runs of hidden systems:
seq 1, j579 (8 x 22):
[[-46  38 -21 -10 -19 -10  -7 -16 -61   7   8  19 -32  24   0  26 -13  53
   29  20  50  -2]
 [-19 -64  31  -5  37  12  30  15   1 -39  20   7 -15  43  37 -42 -20  10
   47  -9  11   7]
 [ 34  -4   4   8  -1  14 -17 -26  22 -27 -57  10 -62 -16 -26 -51  30  -9
  -10  48 -21  11]
 [-15  -1 -35 -31 -29 -32 -48 -43 -21   9 -11 -40 -37   7   6  28 -14  50
   -8  12  40 -20]
 [-15 -64 -24   9  42  13  18  10   9  12  16  -3  -9 -18  20 -19 -42  20
   80 -21   5 -25]
 [  6  -9   1  -6 -16  64  25  37  19 -28 -65  12 -26 -27 -51 -33  21  16
    5  35   2   1]
 [-26 -22   4 -24 -45 -37 -65  17  -7   1 -22 -45 -13  11   3  -9  -1  59
  -45  -5  -5   6]
 [ -9 -72 -30  17  32 -18 -23 -33  13  -1  26 -19  24 -34 -13   0 -40  10
   36 -10 -48 -19]]
seq 2, j648 (8 x 22):
[[ 22 -14 -25  20  34   1 -62 -27 -15 -28 -40 -32 -67 -33  -6   4 -31 -19
   28   1 -20  -7]
 [ -5   6 -31  -5  -1  43 -35  39 -31 -16 -57 -34 -53 -27 -12  29 -32  15
   26 -14  30 -12]
 [-52 -19  -2  19   4  10 -48  62 -39 -12 -24  -5 -32 -16 -14 -17 -38  42
   39 -18 -23  13]
 [-18 -27  13  14  10  11 -65  15 -20 -62 -43 -20 -24 -17 -43  -6 -21   2
  -11  12 -52  22]
 [ 18 -21  -8  -3   0  -6 -75  23  -2 -17 -46 -67 -36 -24   9  18 -25  -7
  -21 -32 -11  -4]
 [-11   1 -41  26  18   1 -58  20 -35  16 -20 -29 -18 -54 -12  36 -45   4
   31 -33 -20 -16]
 [-32   4  -2  15   7  51 -26  69 -37 -36 -35  -9   9 -29 -45  34 -31  -4
   15 -17 -18   9]
 [-23   2  32  20  -8  -8 -67  71 -22 -14 -28 -17 -10  -5  -6 -10 -10  -1
  -31 -34 -45  32]]
seq 3, j469 (8 x 22):
[[-30 -10 -10 -25 -12 -25  23 -71 -15  -9  29  25 -13  41  -1 -12   8  50
   16  53  35  -4]
 [ 20 -50   4 -29   5  17  54 -24  42 -16  -2   8 -28  25  22 -52  17  21
   23  31  39 -14]
 [ 15  -7  -9   1 -18 -31   6 -47  34  27  -9  27 -38  -4  -5 -69  41  29
   -2  49 -15  -1]
 [-15 -45 -29 -37 -32 -22   1 -64  19   0   4 -18  -5   5 -14 -12   7  64
   -6  42  22 -21]
 [ 12 -69 -26 -11   2  10  40 -10  54  28   0  -3  -6 -20   6 -53   4  41
   44  12   9 -30]
 [ -4 -21 -20   5 -29   0   8 -17  37  21 -23  25   2 -40 -53 -51  34  44
   -7  46 -37  -5]
 [-13 -57 -18 -34 -43 -19  -6  -5  39  20   0 -36  35 -11 -14 -16   4  64
  -30   7  -6 -17]
 [ 12 -57 -34   6   5   0  30  -8  55  50  22  -7  48 -47  -8 -20  -6  16
   22  -9 -28 -31]]
seq 4, j235 (8 x 22):
[[-10   4  29 -15  10  64  55  65 -11 -40  -4   8  31  26   2  23 -10 -27
   11 -22  34   8]
 [  4  42  35  38   1 -36 -37  28 -13  25 -10  34 -35  10  18 -45  23 -14
  -21 -11 -40  37]
 [ -8  13  -3 -19  -9 -27 -22 -81 -30 -42  27 -11  23  25 -12  56  -6 -10
  -41  24   5   4]
 [ 36 -27   7 -10  41  18  25  24  17   0   8 -30 -12  14  65   9 -27 -41
   28 -51  42 -18]
 [-10  71 -17  40   6   0  -6   0 -44  35 -14  56 -51 -16 -13  -3   5   4
   40  18   3   6]
 [-44  -4  32 -39 -27  12  12   8 -30 -62   3   4  16  60  -9  17   2  32
  -28  24  33  18]
 [ 22 -51  30  19  45 -32 -20  -8  17 -12   5 -10 -33  20  51 -52 -14 -24
   16 -23 -31  13]
 [ 31  37 -46   2   6   1 -10 -81 -13  -3 -20   6 -49 -23 -29  32   6 -19
    7  43  17 -16]]
seq 5, j469 (8 x 22):
[[ 39 -65   8   2  30   4  -5 -26  50 -39  -5 -32  20 -21  -8 -12   0 -45
  -19  -1 -47  -3]
 [ 42  21 -40   6 -15 -18 -53  -9  15  46 -40 -39 -31 -58  -7  17   5  -9
  -25 -12 -12 -21]
 [-50   0 -44   5 -11   7 -26  26 -40  23  -1 -10   6 -29 -21  35 -41  50
   40 -15  11 -18]
 [-29 -38  25  12  21  55  29  72   3 -35  -9   8  38  -8 -24 -12 -17  -1
   28 -16 -23  10]
 [ 20   2  40  20  -6 -18 -31  24  24  -6 -14  -6  23  -9  -6 -19  23 -36
  -61 -16 -66  28]
 [ 13  13 -26  -6  -6 -42 -50 -37 -13  20  19 -47  28 -14  10  69 -20 -18
  -39 -33  -5 -15]
 [  9  17 -37  10  26  46  22  34 -18  20  -2  -8   2 -35   2  50 -37 -23
   52 -33  35 -27]
 [-31  47  27  28  -7  39   7  83 -31  -5 -29  41  -1  -5 -33  -9  12  -5
    3  -3 -15  28]]
seq 6, j648 (8 x 22):
[[-62 -42  -6 -16 -28  -9  -7  25  -8   3  28 -17  65   4 -20  16 -26  62
   -5 -10 -11  -4]
 [ 12 -58  21  19  24   6   5  11  42 -19   1  -9  46 -27 -16 -28   3 -29
  -15 -12 -71   8]
 [ 43  31 -18  -8 -37  -5 -20   1  31  35 -34 -31  15 -42 -19  23  27 -20
  -66  -7 -11  -8]
 [-29   4 -29  -6 -14 -23  -5  15 -13  48  43 -23  64 -10   8  57 -27  20
    0 -42  10 -20]
 [-13  -6  20  31  31  32  42  37   6  -9  27  33  68 -19 -26   6  -4 -41
   16 -14 -44  10]
 [ 22  51  38  -2 -34  -4   0  33  18  10 -21   9  18   7 -13  -3  45 -29
  -75  -4 -17  29]
 [ -6  29   1  -5  -9 -66 -29 -40 -22  33  55 -11  33  26  32  42  -9  -6
  -35 -27  -3   1]
 [ 21   9   1  16  50  23  49 -19  -2 -14  37  20  41  -1   8  43 -19 -69
   26 -19   2  -9]]
seq 7, j954 (8 x 22):
[[ 33   8  16  24  36  14  22 -22   7 -16 -25  41 -67   6  10 -55  18 -33
   33  28  -5  13]
 [  2  18  -3 -29 -31 -14  -3 -25 -10  -4 -32   4 -72  34  13 -24  23  44
   -4  36  51  -1]
 [ -9 -73  -1 -11  26 -24 -19 -28   3 -23   6 -26 -47  24  38 -36 -32  34
   43  -1  11 -11]
 [ 33 -31 -11  11  26  36  10 -24  26 -34 -48   9 -56 -26 -24 -48   5 -11
   37  36 -11  -6]
 [ 11  -8 -12 -34 -43   8 -19  15  21   6 -58 -28 -60  -6   1 -32  23  50
  -17  18  37 -10]
 [-19 -81 -25  -5   5 -25 -44 -13  16   1  -3 -42 -19 -19   6 -26 -32  52
   29  -4 -18 -19]
 [ 28 -49 -26   2  13  51   7  -6  39 -35 -49 -20 -13 -53 -48 -12  -4 -12
   16  20 -19 -18]
 [ 16  -1 -19 -14 -45  14 -19  56  32  39 -55 -34 -18 -38 -11 -19  17  35
  -28 -11   8 -14]]
seq 8, j457 (8 x 22):
[[ 34 -65 -31   2  33  -6  -1 -11  46  25  14 -49  16 -39  25   5 -29 -17
   24 -39 -13 -33]
 [ 18  45 -42  24  -3  46  10  14   0  26 -40  17 -11 -65 -53  21   8 -19
   19  14  -2 -15]
 [-50   1  13 -18 -43  22 -12  87 -19   2 -21  -9  16   7 -15   3  -8  56
  -14 -20  15  10]
 [-17 -57  21  27  19 -23  -6  13  22   5  34   3  58 -15  -6 -27 -11  -5
   -2 -21 -74  13]
 [ 51  24  -9  -2  -9   9  -8 -22  33  -2 -24 -24  26 -36 -28  35  26 -56
  -64   2 -20  -3]
 [  2  42 -17  -6 -20 -10 -17  54 -18  63  -1 -27   1  -7  35  38 -13   6
   -8 -54  38 -14]
 [-51  11   1  34  26  12  24  26 -36   5  44  47  54  -7 -25  24 -22  -1
   41 -12 -25   8]
 [ 11  12  55  -7  -4  30  21  32  11 -51 -15   8  29  28 -16  -6  29 -46
  -54   5 -18  33]]
seq 9, j954 (8 x 22):
[[-36 -22 -23 -14  -7 -53 -25 -42 -31  18  33 -12 -22  26  33   2 -26  59
   30   3  26 -15]
 [ 10 -54   8   4  55  47  37 -11  10 -63  -1   5  -8   4  -3 -13 -24 -32
   52  12  -3  -2]
 [ 27  32  17   3 -27  18   6  37  23  20 -59  19 -56  -6  -3 -56  45   0
  -21  18   6  15]
 [-30 -29 -20 -24 -32 -57 -48 -47 -10   9  12 -29 -15  18   7  -1 -10  68
  -15  17   8  -8]
 [ 25 -72 -10  -2  54  25  12 -28  24 -45   2 -32  -2 -18   4   6 -34 -34
   37  -8  -7 -19]
 [ 32  30  -9  13 -15  40  18  45  25  34 -62  17 -43 -44 -20 -37  30  -3
    5   9   5  -6]
 [-46 -18 -14 -27 -54 -29 -33   3 -13  15  -3 -22   6  10 -12  -1  -3  83
  -21   9  14  -5]
 [  5 -86   3   3  38   5 -11 -14  24 -44  13 -34  34 -15  -1   2 -32 -24
    5 -16 -41  -8]]
seq 10, j579 (8 x 22):
[[  8  15  48  12   7  39  -8  70  -3 -43 -45   5  -4   0 -17 -12  13 -40
  -29 -15 -29  32]
 [-11  34  12   9  -8 -45 -81 -19 -44 -18  -7 -18  -6   0 -12  32  -4 -13
  -50  -8 -39  21]
 [  8  -5 -19  12  48  -3 -16 -28 -28 -18  33 -24  13  -6  19  63 -52 -44
   28 -35   0 -15]
 [ 32  45   3  23  30  53  24  55 -12  -2 -33  15 -26 -19   5  16  -5 -57
   26 -26  18   2]
 [-38  63  32  10 -20  -2 -40  49 -60 -17 -22  23 -24  26 -12   9   3   8
  -19  -5  -2  36]
 [-22 -27  32   9  39 -30 -39 -26 -37 -63  29  -7   5  39  19  16 -31 -25
    0  -9 -26  25]
 [ 60  10  -5  15  45  17 -10 -36   5 -34 -26 -14 -48 -18  10  16  -8 -72
   11   1   1  -4]
 [  3  73 -20   7  -7   9 -29  18 -51  19 -31   2 -64  -4  10  35  -8   0
   16 -10  43  -3]]
seq 11, j457 (8 x 22):
[[-56 -48  -7 -28 -17  26  35   7  -5 -27  14   6  45  15 -35   4 -13  60
   18  27  15 -10]
 [ 31 -61  20  -1  11  17  38  16  72   0  -9  -2  14 -10   9 -64  24 -12
   -5   0 -28  -3]
 [ 24  21 -38  -5 -44 -26 -18 -35  29  57 -17  -7   0 -41 -30  -5  33  22
  -42  26 -11 -13]
 [-19 -28 -35 -36 -21  16  29  13   5  26  19 -32  40  -7   4  47 -26  40
   16 -23  50 -37]
 [ -1 -14   1  27  22  44  64  48  31  25   3  43  30 -31 -19 -35   5 -13
   45  -8 -19  -4]
 [ -9  27  20 -12 -57   6   5  22  18   7 -27  17  28  -4 -45 -17  50  23
  -66  28 -20  18]
 [ -4 -39   0 -26 -20 -43  -3   4  31  36  41 -44  56  11  38  10  -7  27
  -31 -39   4 -14]
 [ 29  13 -30  24  26  15  52 -27  25  41  31  23  47 -40 -14  25   2 -47
   23  -9  -8 -26]]
seq 12, j235 (8 x 22):
[[-22 -76  16 -15 -19 -24 -26  23  35  -2  -7 -28  13   4   5 -54   1  51
  -18  -2 -33   5]
 [ 23 -48 -37  19  17  -3 -13 -52  38   5  -7 -13   9 -61 -40 -12  -4 -11
    6  19 -52 -19]
 [ 28  -1 -35 -28 -34  41  24  27  40  25 -40 -37  15 -43 -25  22  12  11
  -20  -5  34 -30]
 [-41 -14 -11  16 -24  -9 -14  69   4  60   5   4  34 -35 -10 -19  -8  49
    9 -31 -29  -3]
 [-19 -14   8  17  -1  19  11   1  14 -22  10  21  72 -28 -66   7   9 -12
  -21  19 -61  14]
 [ 52  -1  18 -13 -18  -1  -3  24  53  18 -19 -34  33 -17   9  -1  26 -38
  -71 -27 -19   0]
 [  3  28 -34  19  -8 -44 -22  -9  -3  76  32 -10  39 -36   6  39 -10  -3
  -16 -35 -18 -17]
 [-20  17   3  -1   8  43  58  32  -5   2  29  19  78  -9 -24  53  -9 -23
    9 -16  11  -7]]

runs to name:
seq 13 (2 x 22):
[[  1   1  45  40  23 -15 -11  35   7   6  -5  39 -21   9  16 -69  15 -20
    6  -5 -52  37]
 [  1   1   3 -14  -8 -35 -48 -74 -20 -47   3 -24   3  14 -20  36   5 -13
  -53  30 -23  10]]
 | j469
seq 14 (2 x 22):
[[ 15   0  17 -15 -15 -33  47 -61  35  12  45  26  49  27   7 -16  38  -8
  -40  27  -7   3]
 [ 41  -1  -4 -27  -3 -11  64 -52  46  28  39   4  34  21  30   5  27 -23
  -19   6  36 -22]]
 | j648
seq 15 (2 x 22):
[[-20  34 -22  15 -30 -50 -23 -43  -8  44  31  20  40 -22 -34  15  20  16
  -32  21 -42   1]
 [  9 -16   2 -42   1  31  46   9  12 -20  22 -35  55  18  19  59 -13 -21
  -16 -28  53 -20]]
 | j457
seq 16 (2 x 22):
[[-20 -39 -50 -10 -36 -15 -36 -11  11  33 -12 -32   6 -44 -30   0 -14  65
    0   7  -8 -26]
 [-23 -68 -29   2   2  29  19  34  29  16  -1 -11  38 -44 -29 -16 -24  38
   37 -10 -19 -23]]
 | j469
seq 17 (2 x 22):
[[  0 -15   4  13   4  -6  13 -51  20 -22  20  25  57 -19 -53   2  21 -25
  -26  38 -60   8]
 [ 41  -5 -16 -44 -34   3  -4   8  44  23 -20 -61   9 -10  18  25  13  -2
  -49 -23  37 -24]]
 | j469
seq 18 (2 x 22):
[[ 19  62  12   9 -15 -16  -2  55  -2  67  -1   3 -14   7  50  -2  15 -19
  -12 -48  26   5]
 [-46  47  -3  23   9 -23  -2 -40 -60  -4  45  50  22  14 -21  35  -5   1
   15  23 -13  15]]
 | j648
seq 19 (2 x 22):
[[  4 -10  21  22  24  66  31  69  12 -25 -40  28 -13 -19 -22 -39   3 -22
   29  -2 -18  13]
 [-14  18  35   9 -29 -43 -61  14 -11  -8 -14  -1  -1  12 -12 -20  24   5
  -66   1 -51  36]]
 | j469
seq 20 (2 x 22):
[[  4  18   8  16 -20   8 -51  72   1  13 -50 -21  -2 -41 -25  -1   4  -7
  -40 -27 -41  15]
 [-41  -3 -12   7  -2 -15 -55   7 -38 -14  14 -26  52 -20 -33  61 -32   3
  -20 -20 -39   4]]
 | j579
seq 21 (2 x 22):
[[ 11  12 -42  11  16  11  55 -41  15  46  18  44 -11 -24  -6 -15   7   9
   59  27  21 -27]
 [-20  10   4 -26 -47  35  36  13   8 -15 -34  26  -7  11 -41 -30  38  48
  -17  52  26   6]]
 | j469
seq 22 (2 x 22):
[[ 14  -5  35  12  10  -7 -21  11   7 -29   7 -17  53 -10 -17  19   6 -53
  -53 -20 -58  22]
 [ 37  49   3  10   0 -24 -37  17  -4  36  -3 -30   5 -13  29  40  -3 -49
  -46 -48  -5   1]]
 | j457
seq 23 (2 x 22):
[[ 32 -11  36  11  18  10  25 -29  32 -44  -3  21  24   3 -24 -20  29 -55
  -37  24 -46  21]
 [ 55  26 -10 -22 -25 -37 -18 -28  30  47  -3 -37 -14  -1  39  11  26 -19
  -54 -16  26 -14]]
 | j235
seq 24 (2 x 22):
[[-12 -23  47  39  31 -19 -34  29  -5 -26   1  18  -1   8   7 -44  -8 -25
   -6 -18 -69  36]
 [ 25  -8  -3  -3  12 -22 -59 -50  -7 -49  -9 -42  -2  -7  -8  42 -12 -42
  -45  -2 -27   5]]
 | j469
seq 25 (2 x 22):
[[ 15  11 -22  13 -28  -3 -24  58  24  69 -42 -12 -38 -43   8 -38  13  27
   -3 -22  -4 -11]
 [-71 -19 -18   0 -24  -1  -9   0 -30  -9  17  13  45 -13 -56  20 -18  60
   12  22 -20  -1]]
 | j579
seq 26 (2 x 22):
[[-33  25  43 -16  -3  24  45  52 -29 -21  25  24  36  58  19  19   0  -1
   -5 -17  38  20]
 [-13  18  49  33  19 -45  -8  -2 -16   0  36  45  11  36  18 -31  12 -22
  -15  -2 -48  42]]
 | j954
seq 27 (2 x 22):
[[ -4  26 -12  30 -16  -2 -15 -23   3   9 -32  44 -24 -34 -59 -39  33   9
  -12  53 -48  17]
 [-18 -40  -1 -54 -37  -6 -24   2   8 -27 -11 -63  14  24   8  24  -8  44
  -39  -6  37 -11]]
 | j457
seq 28 (2 x 22):
[[-32 -13 -20  14 -23 -30 -37  49  -3  66  -2  -9 -12 -26  14 -32 -12  61
   19 -28 -14  -6]
 [-36 -36 -11   8   8  16 -16 -29 -12 -55   0   2  38 -25 -70  20 -13   8
    0  35 -48   2]]
 | j648
seq 29 (2 x 22):
[[ 36 -23  -4 -30  21  15  26  10  19  -3  14 -48  13  16  55  40 -22 -34
    5 -45  55 -22]
 [ -7  57 -16  46  21   2   2  23 -35  53   1  48 -35 -21   4 -11  -9  -5
   54 -12  -4   1]]
 | j235
seq 30 (2 x 22):
[[ -5 -37  -9  39  13   1 -30  39  18  21 -26   5 -16 -52 -24 -55 -11  12
   24  -9 -66   3]
 [ -8  -1 -16 -18 -38  14 -46  -3  -4 -33 -46 -35   6 -31 -61  30   6  23
  -49  28 -16   1]]
 | j648
seq 31 (2 x 22):
[[ 35 -21   9   3  -3 -55 -16 -13  44  54   5  -9 -33   5  56 -61  23   6
  -15 -15 -12  -2]
 [ -8   0 -54  -6  -3 -10  24 -83  -5  21  32  17  22 -20 -29  32  -7  22
   28  38  14 -28]]
 | j235
seq 32 (2 x 22):
[[ 21  30 -31  -5  18   2  15 -78 -21 -10   1  18 -52   7   0  24   0 -15
   37  41  45 -18]
 [-10  -6   3 -22   7  39  52  27  -9 -12  -9  13 -41  37  32 -16  -8  26
   48   5  73  -6]]
 | j648
